(in the rows, 128 means zero)
Each run below is a few steps of one of 8 hidden systems, one row a step.
W, seq 1:
[[166 159 171 158 126 131 150 130 131 100 143 182 116  87 134 102  69 159
  128 116 140 190]
 [118 136 149 125 101 139  96 105  70 133 148 174 131 176 101 145 166 122
  127 170  73  88]
 [128 122  95  44 127 120 129 166 160 101  99 105 156  97 168 153 133 136
   94 159 119 144]
 [163 132 128 135 128 111 172  83 129 186 115  87  76 125 152 100 107  89
  142 128 148  83]
 [ 48  72  99 183 163 103 142 145 105 108 150 147 129 139 111 142 127 141
  138  92 131 131]
 [185 146 156 130 132 162  92 149 122 159 159 128 167  61  85 122 102 161
  126 121 121 166]
 [126 155 186 142  79 125 147 101 130 129  99 150 133 180 157 151 199 151
  124 127  88 118]
 [101 108 123  61 137 143 165 144 121  73 114 144 115 112 135 114 103  77
  106 180 146 169]
 [163 139  80 149 120  81 111  81 135 155 156 108 133 123 140 141  85 106
  154 166 113  66]
 [ 92  97 112 120 167 111 127 170 107 139 117 132  85 124 153 131 143 191
  100  61 108 109]
 [147 113 162 137 134 169 149 148 113 192 128  91 174  94  66 119 153  94
  146 130 153 156]]
E, seq 2 (11 x 22):
[[116 144 146 128 124 110 110  96 116  97 134 178 140  95 127 128  43 111
  122 191 112 152]
 [148 136 101  99 126  80 133 125  87 148 143 165 104 129 153 144 143 139
  146 164  73  50]
 [137  89 112  77 153 132 167 163 113 186 110  89 126  93 146 149 146 137
   65 134 130 139]
 [ 88  87 147 180 133 115 189  91 154 146 148  82 134  86 132 141 119 104
  165 115 142 145]
 [108 118 171 176 107 107 132 114  93 101 126 177 119 124 124 128  72 187
  123  88  85 160]
 [137 151 176 109 129 144 108 125  72 161 141 187 150 101  92 133 135 113
  130 195  92 118]
 [170 134 117  82  90 101 189 127 138 126 116 124 144 125 180 164 173 125
  120 178 102 115]
 [ 96  85 114  98 148 120 168  98 133 131 122  90  72 107 172 126  75 101
   77 139 140 141]
 [ 66  81 106 170 151  79 128 129 101 132 149 136 146  97 104 144  93 137
  173 108 100 102]
 [175 149 175 154 134 121 128 145  97 191 129 160 143  81 117 135 124 191
  116 105  99 138]
 [131 121 191 122  99 163 190 106  98 150 135 138 124 134 116 136 189  94
  128 165 117 146]]
N, seq 3:
[[121 121  85 163 112 102 105 102 128  69 177 160 106 170 155 160 109 165
  105 129  99 121]
 [118 137 155  61 142 175  54 144 110 147 126 110 129  88  97 107 128 135
  138 123  94 102]
 [138 146 125 143 123  87 167 140 157 172  52 104 171 148 142 128 152  97
  150 131 160 106]
 [137 115 124 157 153 149 182 124 138 100 178 148  68 129 165 126 130 139
   80 113 166 181]
 [126 100 112 137  91 146  79 106  88 106 176 118 145 147  67 130 106 122
  158 134  82 105]
 [ 99 170 161 106 142 110  73 147 170 138  63 136 173  97 154 138 125 163
  135 118 115 119]
 [175 143 149 114 132 139 209 146 108 157 104 142  88 139 136  90 161  89
  131 134 168 130]
 [117  89  61 157 119 119 128 107 131  86 174 118 130 181 137 165 120 117
   84 150 135 143]
 [123 139 153 103 133 162  64 112 149 118 165 100 121  62 120 118 101 155
  167 102  94 115]
 [115 139 153 145 125  96 140 150 106 174  37 136 152 162 110 104 142 121
  153  98 134  95]
 [151 137 121 144 158 143 174 154 144 119 158 163 130 125 150 145 154 120
   73 160 179 193]]
N, seq 4:
[[108 136 136 222 177 125 126 113 137 150 165 165 114 144 135 139 130 138
  100 115 170 150]
 [170 121 137 116  84 165 118 158  97  91 171 142 150 130  82 131 164 166
  149 110  87 147]
 [105 162 171 107  97 129  81  88 153 133  59 122 162 153 145 139 107 110
  103 167 114 128]
 [126 147 113  88 162 124 177 164 149  85 124 157  86 109 160  88 143  92
  169 134 168 117]
 [172 103  56 149 128 107 118 120  98 155 143 104 105 169 120 130  79 131
   75 124 135 107]
 [ 91 134 141 145 162 168  69 124 164 146 183 104 142 103 122 153 185 148
  148 107 123 110]
 [153 122 172 127  76 135 165 147 125 134  62  98 158 132 105 103 123 140
  149  75 124 161]
 [100 156 153 176 147 124 139 104 132 105 130 199 124 160 139 127 115  94
  104 176 164 162]
 [177 132  80  74 107 132 116 162 111  64 173 153 113 121 129 121 127 151
  150 137  93 113]
 [117 142 125  98 134 126  62  99 137 186  77  81 126 150 142 130 113 118
   90 140 120  76]
 [112 122 118 131 171 139 180 170 167 132 130 104 124 104 137 111 183 103
  169  94 185 133]]
M, seq 5 (11 x 22):
[[162 191 137 142 151 121 111 127 180 124 121 173 143 124 173 137 117 135
   87 166 169 159]
 [152 108 107  97 101 134 162 106  87 113 163 123  51 165 141 110 151 117
  137 126  95  77]
 [ 70  97  98 112 146 141  66 148 148 118  96  83 174 135 102 140  99 118
  100 119 145 146]
 [181 185 146 150 152 124 141 129 164 153 145 137 111  82 143  93 132 124
  189 114 158 105]
 [122 101 124 170 102 121 140 134  72 133 106 150 111 216 112 130 142 154
   86  92 115 130]
 [117 146 138 100 148 186  72 127 156  94 185 137 149  94 115 140 139 114
  117 173 135 164]
 [167 150 130 112  70  96 144  98 155 114  82  93 115 144 160 108 107 129
  178 106 104  85]
 [ 74 118 124 119 186 130 120 166  98 140  85 169 101 160 125 106 116 108
   78 130 168 134]
 [198 133  69 144 127 140 124 137 145 130 207 103 150 117 103 140 155 112
  159 148 144 111]
 [100 126 161 149 111 128  92  89 143 139 103 100  99 150 162 138 110 187
   95  65  96 123]
 [106 135 168 104 145 177 133 167 106 102 122 161 133 120  75  79 148  83
  172 132 154 147]]
F, seq 6:
[[179 183 169 100 115 187  90 124 133 135 122 135  92 164 132  95 166 134
  109 121 135 121]
 [104 118  93 124 109 136 139 139 156  90 102 108 160 204 130 141 182  84
  119 147 160 134]
 [161 152  92 116 154 143 115 129 179  96 143 114 108 106 148  95  66  99
  117 141 187 156]
 [129 136  90 150 133 127  78 124 112 117 143 129  86 194 111  96 130 128
  156  89 127  62]
 [150 154 125 135 141 160  85 188 153 137  98 123 175 148 109 127 163 163
   95  90 164 165]
 [178 158 143 138 100 176 153  89 169 119 158  95 111 156 135 112 173  80
  150 140 167 135]
 [ 86 114 100 137 114 128 112 127 143  37 108 142 115 190 135 110  89 116
  111 113 149 157]
 [164 181 109  95 158 148  54 156 136 128 132 151 138 119 102  92 108 102
  143 157 154 103]
 [166 154  86 147 117 110 119 130 162 140 110 106 117 202 167 135 183 148
  119  96 144  81]
 [124 112 125 124 155 197 128 152 147 124 137  91 109 144 112 107 145 107
   77 101 193 186]
 [146 135 102 166  99 139 109 106 155  78 167 108 152 151  93 109 111  88
  198 128 146 122]]
H, seq 7 (11 x 22):
[[105 177 182 141 141 110 127  97 182 149 108 134 154  81 160 134 140 114
  179 151 131 111]
 [156 123 132  94  92 118 200 135  92 101 113 164  86 167 168 131 155 138
   91 143 104 138]
 [ 99  98 101 135 157 135  91 117 101 148 174 129 164  99  89 160  95  99
   96 188 126 138]
 [127 120 111  92 117 105 137 129 170 120 126  73 121  82 170 134 137 152
  181  92 101  84]
 [104 109 174 144 127 112 168 124  73 172  57 147 105 150 119 103  92 122
   91 110 129 139]
 [123 126 130 184 145 124 160 134 132 126 199 165 169 101 108 160 179 119
  170 158 135 146]
 [162 133 145  94  77 139 112  88 151 113 134  95 119 113 173 159 108 176
   88 128  76 144]
 [ 44 109 151  87 141 127 121 122  98 124  81 139 129 135 109 117 126  67
  144 166 118 101]
 [177 131  80 131 144  75 193 175 142 129 129 145 153  85 153 138 118 135
  139 142 149 139]
 [126 109 143 155 137 136 119  71  97 184 174 111  67 132 143 142 119 147
   88 119  97  99]
 [ 67  79 146 118 105 141 138 155 111  96 116 110 178 118  83 139 155 133
  167 100  97 147]]
Q, seq 8:
[[167 173 156 128 108 133 134  86 128 124 128 171 134 141 141 126 100  83
  105 210 140 147]
 [106 123  81  75 121 105 120 133 137  56 141 147  92 144 185 147 133 151
  118 140  91  99]
 [141  99  82  76 156 146  90 160 111 176 110  65 127 110  99 109 100 112
  103 115 141 103]
 [111 130 117 203 154 101 147 116 154 180 133 104 136 145 130 137 172 118
  168  94 158  87]
 [147 121 166 182 118 161 158 141 117 103 154 155 115 130 109 109 119 165
  113  75 145 202]
 [110 154 180 119  87 159  80  94 117  99 131 158 169 142  96 135 135 101
  150 181  93 134]
 [152 170 123  55 119  98 141 158 161  94  75 148 126 107 193 124 128 147
  128 145 116 116]
 [132 105  80 102 166 124 142 126  93 166 126 117  74 154 136 111 104  80
   76 159 157  99]
 [103  92  61 174 148 112 112 134 158 115 184  92 149 133 124 160 149 144
  150  96 134 110]
 [157 132 182 152 115 172 106 124 122 167 125  92 123 107  94  99 119 164
  139  57 123 145]
 [ 89 153 190 160 115 123 150 130 113 117  88 188 159 164 109 121 167 102
  165 145 130 136]]
W, seq 9 (11 x 22):
[[ 97  97  90  73  92 107 126 144 119  54 107 113 120 145 134 119 118 128
  168 111  86  96]
 [134 151 119 122 181 109  99 144 132 202  76 120 138 104 128 107  78 108
  102 141 166 108]
 [150 123 101 181 141 120 178 145 135 133 182 136 111 151 137 139 206 145
  159  94 144 109]
 [111  91 150 131 111 184 100 123 116 113 130  95 140 136  87 126  89 137
   71 106 131 200]
 [117 186 181 130 112 126 101  94 169 108 129 147 157  97 142 127 144 120
  205 150 103 104]
 [149 134 101  99 115  96 155 171  89  90  71 184 107 182 142 104 107 134
   96 131 129 129]
 [129 126  92 110 174 154  97 112 136 178 177 100 121 119 127 147 155  81
   99 185 152  95]
 [139  96  94 139  95 110 149 130 164  99 131  64 123 130 151 134 126 168
  156  55 116 123]
 [ 82 133 195 155 164 153 108 123 104 168  87 145 116 118  95  88  92 114
  122 103 153 145]
 [151 151 118 164 117 115 140 157 133  90 167 184 186 134 106 148 181 128
  179 155 128 135]
 [173 144 130  89 102 158  98 114 122 115 121 127  98 157 155 131 102 153
   38 143 118 159]]
H, seq 10 (11 x 22):
[[ 73  86  93 124 198 134 143 176 109 131 156 143  97 124 132 135 166 138
   99 107 147 126]
 [187 109 131 153  96 142 137 110 129 156 149  66 148  91  88 114  80 127
  159  99 126 145]
 [ 56 142 171 177 127 109 113  97 155 118  94 149 127 170 161 142 155 154
  134  97 115 116]
 [169 148 169  88 113 160 160 164  98  95 135 184 139  98 105 104 132 122
  135 159 124 177]
 [150 144  84 133 121 110  92  89 154 155 143 106 157 160 154 175 137 104
   91 191 127  95]
 [ 86  92 109  60 163 149 133 161 123  90 132 110  68 100 149 104 124 139
  125  95 122 123]
 [156 115 115 171 114  93 142 124  97 179  91 106 165 132  79 106  68  98
  157 121 141 112]
 [ 99 143 151 185 164 120 137 133 157 132 158 163 110 124 168 152 189 183
  130  87 130 129]
 [174 122 179  99  65 186 134 113  95 117 138 115 134 130  89 117 124 124
  114 140  96 171]
 [ 70 144 109 131 138 103  92 112 179 104 103 130 179 149 152 162 136  95
  126 180 142 119]
 [169 139 111  62 144 123 167 159 119 101 133 149  64  88 166  89 102 134
  133 129 127 119]]
M, seq 11:
[[117  79 122  91 134 155 163 161  81  90 139 139  66 131 129 107 116 154
   90  93 113 162]
 [117 128 123 131 123 132  77 104 137 164 132  94 201 106  81 146 113  78
  157 180 125 110]
 [137 159 135 144 139  87 164 146 172 103 108 157 101 116 199 123 140 183
  144  81 134 127]
 [139  94 141 110 126 167 142 135  47 173 130 130 108 151  72 112 133  97
   83 149 123 134]
 [ 99 134 102 154 124 117 101 108 199  82 165 111 184 118 149 175 145 125
  155 150 132 140]
 [164 139 165  93 120 124 154 131 107 141  94 130  72  90 154  88  80 162
  125  90 105 125]
 [ 70 107 117 149 145 122 126 141  90 149 108 150 167 178  81 138 170  76
  135 164 140 106]
 [188 148  97 128 133 129 135 141 186 105 175 118 137  87 172 152 122 168
  102 128 143 172]
 [101 106 175 122 106 134 131  75  79 167 112 106  80 142 121 112 118 118
  140 113  81  78]
 [ 79 118 111 131 149 125 125 189 148  77 103 154 188 128 105 132 138 117
  144 125 163 173]
 [224 174 133 134 118 115 142  99 131 180 150 131 115  97 155 128 105 136
  114 162 126 116]]
F, seq 12 (11 x 22):
[[149 144 161  81 116 142 144 148  75 126  96 175  71 162 150 107 149 156
   82 120 101 124]
 [ 95 106 105 120 138 130 120 122 130 161 123  99 189 138 107 172 164  72
  104 195 140 126]
 [154 123  94 114 134 102 164 120 180  98 154  96  94  71 185 122  84 143
  147 108 137 134]
 [ 95 105 149 152 145 134 107 126  59 160 110 139  87 159  80  86  98 125
  134  83 119  96]
 [137 149 136 162 134 124 109 169 144 136 144 160 212 107 106 171 181 164
  141 137 123 153]
 [186 144 168  96  76 153 177  81 140 127 126 103  87 129 172 123 132 126
  104 143 113 145]
 [ 22  82 118 114 144 121 124 123 109  87 106 135 125 156 117 130 118  82
  129 147 126 121]
 [184 159  90 115 157  93 116 169 137 142 134 152 161  65 126 119  80 138
  151 151 140 117]
 [141 132 141 157 125 125 123  90 113 187 134 110  71 170 156 134 163 161
  102  91 104  77]
 [ 87  78 136 118 137 170 148 176 118 115 131 111 168 117  91 144 172 132
  109 109 140 190]
 [167 155 154 148  89 121 148  75 156 118 142 114 152  88 125 115  76  91
  183 161 128 138]]
E, seq 13:
[[137 130 149 160  82  84 162 107 161 122 100 101 167  95 140 133  99 143
  194  98 105 128]
 [111 145 179 148 150 129 138 122  79 138 105 199  76 150 135 101  97 141
   84 123 130 146]
 [133 112 103 115 122 132 136 145  95 115 186 156 175 113  91 164 163 102
  147 199 103 127]
 [172 144 130  91  96 111 133  94 169 149 108  79 123 105 195 156 115 161
   97 134  99 117]
 [ 54  84 145 108 160 125 171 130  92 129  95 125  78 123 126  93 112  88
  140 112 137 114]
 [133 115  95 194 141  81 134 155 120 133 149 163 195 105 101 161  98 150
  131 136 132 158]
 [172 155 181 135 120 158 120  85 117 168 178 129  79 103 147 130 149 162
  120 121  92 112]
 [ 87  90 158  76  87 141 163 142  90 111  72 121 154 149 106 136 156 105
  120 143  98 145]
 [132 155 122 138 148  87 144 112 179 116 119 148 153  81 171 141  72 106
  128 181 158 153]
 [142 105  96 138 128 102 152 111  77 127 169 147  51 152 139 114 115 144
  136 109  96  73]
 [ 96  92 133 106 151 143  97 165  99 181 115 111 177 100  96 167 146 151
   77 134 104 145]]
D, seq 14 (11 x 22):
[[164 167 126  86 151 145 122 113 157 148 107 121  94 128 174 111 108  93
   69 172 172 137]
 [ 95  92  64 148 145 107 145 131 115 100 177 129  97 162 121 127 156 103
  174 120 130  75]
 [129 116 112 121 151 128  81 163 138 143  97  98 153  93 114 120  63 169
   93  84 137 158]
 [134 157 186 167 126 150 123 105 117 184 131 126 132 136  97 109 183 111
  183 112 124  88]
 [146 126 128 153 102 131 164 154 136  82 115 156 146 175 145 147 148 158
   73 115 145 200]
 [140 159 133  90 133 174  77  89 149 104 174 123 111 116 126 115 111  77
  136 189 135 118]
 [104 123  79 114 115  71 128 153 131  83  87 138 118 171 161 126 135 153
  159  94 105  77]
 [131 134 129 116 196 143 113 158 119 204  99 118 124  99 116 105 101 109
   80 133 179 135]
 [145 111 110 198 116 130 149 118 133 142 192 104 141 146 104 147 188 135
  175  95 127 106]
 [124 126 166 120 103 172  97 129 138  90 103 118 128 136 125 117  86 165
   74  89 128 200]
 [124 176 157 122 117 134 107 115 126 114 124 169 153 146 105 109 158  74
  194 180 124  90]]
D, seq 15 (11 x 22):
[[112 120 108 199 140 107 125 116 133 122 184 144 103 153 146 150 163 178
  147  75 111  99]
 [155 121 150  83 119 188  96 171 101 123 106 115 138 120  81  96 107 142
   90 103 132 181]
 [110 164 148 157 106 122 113  89 168 134 118 118 175 162 130 149 181  90
  175 162 130  94]
 [153 149 109 124 141 116 165 152 149  75 117 167  73 144 184 103 103 154
   92 103 162 161]
 [122 113  90 113 151 152  70 123  85 153 166 121 126 147  74 120 121  80
  126 170 126  82]
 [110 127 108 132 135 102 113 164 180 118 107 101 155 113 162 149 161 188
  149  65 119 116]
 [162 142 172 136 133 167 145 115 108 179  95 106  99 140 100  75 107  89
  110 115 173 145]
 [ 97 122 112 199 122 118 123 124 133  87 175 171 167 172 112 166 169 132
  145 138 126 140]
 [188 169 128  67 119 157  81 140 154  95 125 125 109 103 152 104  89 159
  100 124 122 148]
 [ 87 125 122 114 127 119 122 118 105 148  92 121 116 191 119 117 179  80
  156 142 122  53]
 [132 125  86 149 176 107 154 182 170 119 119 133 147 105 155 135 116 144
   99 107 186 174]]
Q, seq 16, 11 rows:
[[101 131 140 141 133 101 103 155 124  80 143 179 162  70 112 128  81 172
  178 115  91 141]
 [186 157 163  96 117 132 119 132  82 203 111 150 136 116 118 135 151 140
   98 166  95 102]
 [ 79 101 119 108 138 120 188 132 149 117 117 117 122 147 179 164 194 111
   98 148 138 138]
 [143  87 103 124 119 139 149 105 141 110 155  69 120  82 116 113  47 101
  127 127 145 163]
 [ 89 127 144 170 125  84  88 100 101 150 122 148 136 125 116 135  98 155
  172 107  75  70]
 [150 136 154 115 154 136 155 199 100 161 121 172 149  86 114 133 174 171
  112 114 126 154]
 [142 121 151 133  96 153 169  77 134 155 142 102 142 150 136 161 166  76
   95 189 136 149]
 [ 80 100 124 109 109 106 149 107 165  49 124 112 109 101 174 133  81 138
  146 109 105 147]
 [138 120 121 108 147 109  94 141  66 170 114 141 133  90  81  99  54 120
  140 140 105  92]
 [125 136 118 161 156  93 140 150 126 182 138 154 154 131 149 177 207 161
  123 134 116  94]
 [148  93 152 120 115 185 184 124 131 132 157  82 106 111 130 131 150 130
   83 110 142 194]]

Name the system that made each run.
seq 17:
[[110 148 168 167 134 121 156 103 167 108 173 144 109  82 166 134 159 157
  190 100 112 121]
 [136  97 161 114  86 131 154 150  59 132  74 144 145 145  88 116  98 141
   96 116  97 165]]
	M
seq 18, 2 rows:
[[ 93 141 123 146 158 132 109 186 166 101  91 139 187 129 107 120 145 125
  153  97 174 160]
 [226 175 145 158 113 134 149 104 119 169 153 149  99 132 139 113 119 133
  112 145 141 128]]
	M
seq 19:
[[ 54  86 146  92 130 141 137 149 148 108 106  82 149  90 125 138 163 132
  161  92 108 133]
 [155 153 153 178 123  99 146 126 139 141  81 143 154 112 117  96  50 122
  145 113 162 161]]
	E
seq 20 (2 x 22):
[[150 125 152 175 136 172 116 135 152 170 128  79 166 114  85 117 121 125
  116  91 175 182]
 [117 163 159 164  98 143 132  83 184  69 136 130 104 175 163 116 155 124
  166 105 141 133]]
	H
seq 21 (2 x 22):
[[120 126  98 118 107 108 117 152 121 137  89 111 178 177  95 127 176  93
  180 133 124  70]
 [147 145 102 136 171 130 138 151 178 124 118 126 114 123 175 124 108 137
   66 117 194 177]]
	W
seq 22, 2 rows:
[[ 63  97 112 147 171  95 128 169 103 107  93 171 128 127 119 114  74 144
  112 100 145 149]
 [179 150 126 179 149 129 108 130 110 178 199 150 153  90  86 135 131 136
  160 143 126 111]]
	E
seq 23:
[[163 116 105 221 140 105 173 143 131 143 169 142 140 130 116 135 130 154
  139  89 159 155]
 [145 130 168 129 105 194  66 101 109 121 172 123 117 133  96 129 112 158
   90 117  99 161]]
	D
seq 24:
[[133 160 144 123 140 136 101 132 112 181  94 139 173 143  84 114 149  64
  148 183 150  95]
 [150 140  80 150 133  91 161 129 186  97 150 134 114 142 203 163 152 161
  104 122 145 136]]
	F
seq 25, 2 rows:
[[150 164 146 147  96 144 137  84 172  80 192 138 129 122 153 141 168 115
  185 155 115 125]
 [120 129 125  70  96 122  90 132 106  88  81 149 123 161 151 136  93 154
   68 146  85 138]]
	H
seq 26:
[[133 134 173 124 139 131 138  98 119 183 150 106 115  53 118 112 116 116
  185 130 103  88]
 [ 94 100 147 170 112  79 180 143  92 125  97 170 137 149 137 150 146 174
  128  92  94 136]]
	F
seq 27, 2 rows:
[[110 148 167 126 165 109  92 139 122 178 118 153 167  45 118 139 101 154
  143 142 103 119]
 [181 133 156 140  99 113 217 132  91 162 120 150 110 133 132 119 168 126
  152 127 116 116]]
	E
seq 28 (2 x 22):
[[153 131 117  93 155 148 144 156 110 178 133 112  74 140 143 115 203 138
  118 101 134  78]
 [100  74 111 155 117 145 162 128 148 131 115  58 167 146 103 141 135  92
  113 111 165 174]]
	W
seq 29, 2 rows:
[[136 111  72 171 138 113 165 150 112  89 165 159 129 164  94 109 127  84
  163 139 168 129]
 [160 159 125 147 124 138  44 109 148 121 142 131 135 134 134 135  70 173
   85 117 119 143]]
	F
seq 30 (2 x 22):
[[177 145 127  97 110 147  81 159 133 148  69  88 154 134 107 102  91 151
   97  92 138 148]
 [102 157 137 161 169 145 129 123 159 144 120 133 106 172 132 101 178  81
  152 121 192 105]]
	H
seq 31, 2 rows:
[[ 72  78 131 113 106 122 144 137 115 142  54  74 161 159 102 129 136  97
  130 106 124 123]
 [118 165 142 178 170 106 135 141 174 111 131 174 142  83 152 118  91 140
  146 123 173 167]]
	E
seq 32, 2 rows:
[[ 74 106 114 188 139  96 149 125 143  81 170 168 163 117 136 173 122 139
  142 142 127 163]
 [195 153 144  80 108 140 101 117 111 132 139 131 105  77 132 105  69 154
  125 135  90 121]]
	D
seq 33:
[[ 62  88 156 172 116 101 138  91  84 149 134 137 158 122  90 148 118 106
  172 143  86 103]
 [132 141 139 113 138 106 145 185 142 101 118 175 178  71 149 152 131 181
  119 132 116 179]]
	M
seq 34, 2 rows:
[[165 126 101 126 165 128 115 117 106 176 138 107  80 106 122  91  52 111
  100 127 153 110]
 [ 77  91 127 171 138 126 109 147  97 144 154 130 151 139  89 153 183 159
  160  85  91  99]]
	D
seq 35, 2 rows:
[[ 85 135 147 157 157 114 165 120 176 103 141 159 117 111 195 163 155 150
   99 133 145 168]
 [166 117 144  91  79 146 143  95  80 105 164 135 106 114 105 115  91 108
  142 169  78 124]]
	H
seq 36, 2 rows:
[[ 97 122 136  97 103 137 117 105 130 131 141 116 165 142 132 178 203 102
  136 188  88  97]
 [132 119 127  86 124 123 179 138 178  99  91  85 115  89 183 122  98 133
  112 109 148 169]]
	M
seq 37:
[[ 83 116 164 105 138 148 110 159 142 149  50  87 165 107 106 107 115 124
  127  86 147 156]
 [164 183 151 191 132 116 170 123 153 127 138 175 142 135 133 111 148 103
  172 145 173 141]]
	W
seq 38:
[[166 176 167 129 108 122 123 118 160 140  83 124  95 142 177 107 137 183
  130  71 117 111]
 [ 77 107 140 121 149 155 156 153  90 119 105 153 118 172  91 100 166  66
  131 143 162 134]]
	W
